In the rows, zero is written as 128.
One hidden turn or mirror swaps the rows below in pairs. Which row is each named row swapped with?
Q_553: [120 128 129 143 149 120 104 120  97 133 198 107 139 132 144 125 175 117
 154 131 128 131 141 124 155 111 155 144 124]
Q_573: [117 139 123 144 126 119  88 123 120 120 115 103 159 114 138 111 138 115
 150 121 145 124 135 105 158 103 143 152 125]
Q_85: [123 138 114 146 117 109  97  98 141 140 161 100 131 104 147 121 150 111
 148 156 144 121 133  97 145 110 135 152 119]
Q_389: [163 133 127 134  98  73 158 116 134 133 191  93 120 121 167 142 144 129
 127 105  96 102 126 122  78 133 140 125 105]
Q_314: [118 117 132 138 116 148  90 136 132 152 140 104 128 125 145 112 133 114
 177 146 132 110 137 113 156 103 137 153 128]
Q_68: [156 140 148 123 107 110 165 159 150 110 113  98 135 158 142 125 117 147
 158  78 103 135 120 130  96 130 133 116 112]
Q_737: [162 112 147 124  96 110 157 156 123 145 172  97 114 145 167 137 126 133
 154  89  78  90 128 141  82 128 143 123 112]
Q_586: [147 125 138 135 137  96 145 132  91 129 218 102 130 145 157 140 171 128
 140  97  95 119 136 141 111 126 159 125 114]
Q_96: [162 132 134 126 118  73 169 110 152 129 151  99 129 147 153 132 127 145
 155  97  88 141 132 142  69 128 140 121 101]
Q_744: [128 143 139 132 120 135 123 147 155 114  93 103 144 146 128 109 121 135
 172 113 136 147 126 113 142 114 129 135 122]
Q_458: [163 133 139 130 106  79 157 142 111 113 148  95 145 135 161 136 131 135
 127  62  90 103 126 134  82 129 150 121 109]
Q_466: [131 134 147 143 151 135 101 154 130 156 145 100 180 132 130 101 135 111
 168 156 132 103 136 104 126 114 158 144 110]
Q_935: [165 130 159 132 135 105 152 169 123 150 171  94 170 147 147 120 129 126
 151 112  90  88 129 125  69 134 162 121  97]
Q_296: [122 137 121 138 137 109 109  93 160 136 122 106 142 129 133 111 134 127
 175 148 136 158 139 117 135 105 134 149 115]

Q_586 pairs with Q_553
Q_737 pairs with Q_314
Q_389 pairs with Q_85

One hidden turn or mirror swaps the rows below in pairs. Which row is each named row swapped with?
Q_272: [136 115 118 154 108 159 107 103 106 109 157 124 138  83  98 154 179 127
 115  98 101  96 116 141 104 127 123 173 124  54  91]
Q_13: [132  88 150 130 131 102  88 119 127 132 141 104 198 139 105 149 164 122
 194  93 112 110 109 138 118 114 123 156 133 118 119]
Q_488: [121  91 141 133 121 142  72 118 140 134 157 156 157 135  91 147 175 136
 102 138 105 106  98 138 118 128 143 150 117 116 107]
Q_493: [144 102 141 159 118 140  36 109  85 123 109 107 115 129  94 157 141 117
 144  90 100 108 122 138 118 125 117 160 132 125 105]
Q_235: [111  85 164 156  89 128 150 130 103 100 121 110 160  99 121 156 157 145
 111 101  95 106 100 123  97  97 139 144 139 126 150]
Q_319: [143  72 136 151 128 143  81 119  56 137 109 130 124  81 102 157 168 132
 156 130 102 113 128 155 105 131 120 146 121 132 106]
Q_916: [150  89 162 147 113 147 152 130 104 122 184 115 160 111 111 145 177 148
 121  79 102 111 102 105  86  98 108 132 124 109 136]
Q_671: [108 100 127 154 123 115 130 111 111 131 170 121 217 118 103 163 160 123
  97 111 109 113 117 126 119 126 125 146 124 127 119]
Q_349: [124  78 146 123 126 111 111 114  90 116 175  78 100 122 105 152 166 151
 118  72 110 116  94 164 101 118 144 159  96 151 126]
Q_850: [122 112 112 111 130 130 116 119  80 140 124 116 136  95  97 117 147 142
 143  50 121 104  84 162 113 103 113 140 142 164 103]
Q_804: [ 97 102 127 152 115 130 103 102 142 123 164  92 193  95 100 150 152 112
 163 128 100 113 118 150 122 101 114 135 123  99 118]
Q_942: [132  94 122 150 117 168 127 103 100 123 121  91  96  99  85 136 155 122
 101  52 107 112  94 146  99 110 135 167 122  85 112]
Q_652: [101  97 146 136 131 106  88 122  67 146 140 117 106 103  73 121 116 139
 145  81 104 132 104 161 116 126 116 147 108 143 113]
Q_670: [114  74 144 147 113 121  90 115  93 131 166  90 137  47  85 152 150 138
 110  30 111 116 101 128 108 110 124 166 122  95 120]
Q_522: [150  98 111 144 111 134 101 100 102 131 131 130 170 104  48 127 165 105
 125 102  96 120  98 111 119 110 124 204 115  97 107]
Q_766: [136  82 155 136 144 100  90 147 111 155 141 104 162 112 119 116 156 144
 165  59 132 102  78 142 113  98 112 136 134 139 119]

Q_804 pairs with Q_850
Q_916 pairs with Q_493
Q_235 pairs with Q_319

One hidden turn or mirror swaps the rows below in pairs. Which row is each named row swapped with?
Q_132: [128 130 181 161 140 107  89 111 171 143 138 102 118 127  91 125 102 129
 110 106]
Q_511: [171 111 120 130 128 137 159 118 107 126 127 142 131  95 150 137 109 132
  97 141]
Q_757: [141 126 150 127 112 113 109  83 139 111 139 129 114  99 140 131 101 107
  71 167]
Q_262: [165 108 128 128 116 136 162 113 111 132 123 132 136  93 151 123 109 131
  95 150]
Q_815: [153 112 160 159 145 131 143 139 142 161 122 107 140 119 102 117 110 155
 133  91]
Q_730: [142 121 146 153  97 118 111  83 135 127 129 138  96 128 131 131 118  75
  90 152]
Q_113: [153 115 153 154 158 124 143 142 133 149 137 116 137 116 109 136 101 153
 133  83]
Q_307: [133 126 169 177 116 112  98 101 159 149 128 119 100 147  96 127 118  93
 119 107]
Q_308: [129 118 165 177 132 117  99 112 159 154 124 111 107 148  93 133 116 110
 126  91]
Q_810: [159 115 149 161 155 129 141 141 135 155 127 116 135 118 102 132 109 152
 131  86]
Q_884: [145 114 131 140 101 125 120  85 125 120 126 140 101 122 147 139 115  85
  85 157]
Q_538: [102 113 157 159 143 115  93 111 164 135 115 102 135 146 102 110 102 143
 109 109]
Q_697: [163 112 124 124 132 131 160 119 105 119 138 141 132  94 153 141 101 132
  99 135]
Q_853: [114 108 128 129 117 121 109  89 134 108 114 125 129 122 149 115  99 123
  73 162]

Q_810 pairs with Q_511
Q_307 pairs with Q_730
Q_757 pairs with Q_132

One hidden turn or mirror swaps the rows below in pairs. Which row is each named row swapped with?
Q_83: [ 67 124 125 113 127 144 122 147 137 180 154 118 115 130  95 119]
Q_187: [126 140  76 107 114 126 104 126 136 117 118 114 135 149 153 117]
Q_410: [101 105 113  98 119 102 110 112 133 130 107 138  69 124 102 125]
Q_802: [102 132 129 126 124 105 122 122 125 142 144 139  66 130  90 111]
Q_920: [ 75 114 125 122 111 152 135 143 152 160 140 125 128  99  88  90]
Q_857: [ 63 140 114 105 121 157 114 150 153 174 147 118 131 134 102 102]
Q_91: [ 58 141 126 120 116 145 129 144 155 167 149 124 111 108  86 106]
Q_499: [ 97 131 130 123 111  95 122 128 133 136 152 141  71 120  89  97]
Q_993: [106 126 113 118 119 100  94 137 135 130 134 142  66 126  87  93]
Q_288: [ 98 134 130 113 120  94 124 124 139 141 143 129  65 122  88 111]
Q_75: [ 59 135 104 104 127 157 124 140 142 177 128 118 136 140 107 116]
Q_299: [ 72 138  79 102 111 162 109 151 150 153 124 121 154 139 129 115]
Q_224: [ 74 141  77 129  87 154 129 135 176 129 125 127 139  99 132 111]
Q_6: [107 135  63 102 106 134  94 137 144 125 126 129 145 151 148 114]
Q_451: [ 79 134 136 134 102 119 144 145 141 141 136 128  86  95  92  96]
Q_74: [126 143  81 101 100 117 108 137 149 120 126 122 136 143 155 133]
Q_435: [110 136  85 104 113 122 101 146 125 109 120 116 111 154 150 142]
Q_836: [ 60 131 121 141 105 122 146 137 162 140 137 138 101 100  94  87]
Q_193: [ 62 135  80 117 114 155 121 149 163 146 123 126 156 133 129 100]
Q_641: [ 99 125 129 124 110  97 126 128 142 127 137 138  69 106  86 104]
Q_95: [ 85 114  90 125  93 160 133 138 165 137 124 126 150  96 120  95]
Q_828: [104 108  80  84 119 123  93 119 138 129  95 131 108 143 130 134]
Q_295: [105 133 126 116 117  98 118 141 118 116 137 122  67 135 114 133]
Q_840: [ 77 131  96 142  83 129 153 116 165 124 117 135 105  92 120 106]
Q_412: [125 131  86 104 129 123  83 117 136 124 130 138 122 151 151 118]
Q_417: [115 136 136 119 125  97 123 123 122 135 143 121  76 130 100 104]
Q_196: [113 141 141 109 115  92 123 136 133 143 152 127  81 130 101 122]
Q_994: [109 137  62  98 109 129 101 129 153 123 116 119 135 147 149 127]
Q_539: [121 129 125 120 128  98 101 111 131 127 145 147  76 129 116 108]
Q_577: [116 135  62 113 111 137 100 126 140 121 116 132 132 151 151 125]
Q_60: [103 129  68  93 117 141  92 143 147 131 115 122 147 148 138 123]
Q_787: [ 84 139  78 110 104 157 116 156 147 139 114 114 156 131 142 112]
Q_146: [ 74 132 122 138  91 119 144 131 155 132 136 138  85  90  94  98]
Q_118: [115 129  62 104 113 127  75 143 145 119 113 134 120 147 132 105]
Q_889: [ 81 136  94 139  76 136 138 127 178 120 132 133 113  91 126  96]
Q_610: [ 90 122  78 141  78 137 138 126 167 119 127 129 124  96 142 119]

Q_410 pairs with Q_828
Q_288 pairs with Q_994
Q_577 pairs with Q_802
Q_95 pairs with Q_920
Q_75 pairs with Q_840
Q_499 pairs with Q_6
Q_295 pairs with Q_435
Q_91 pairs with Q_224

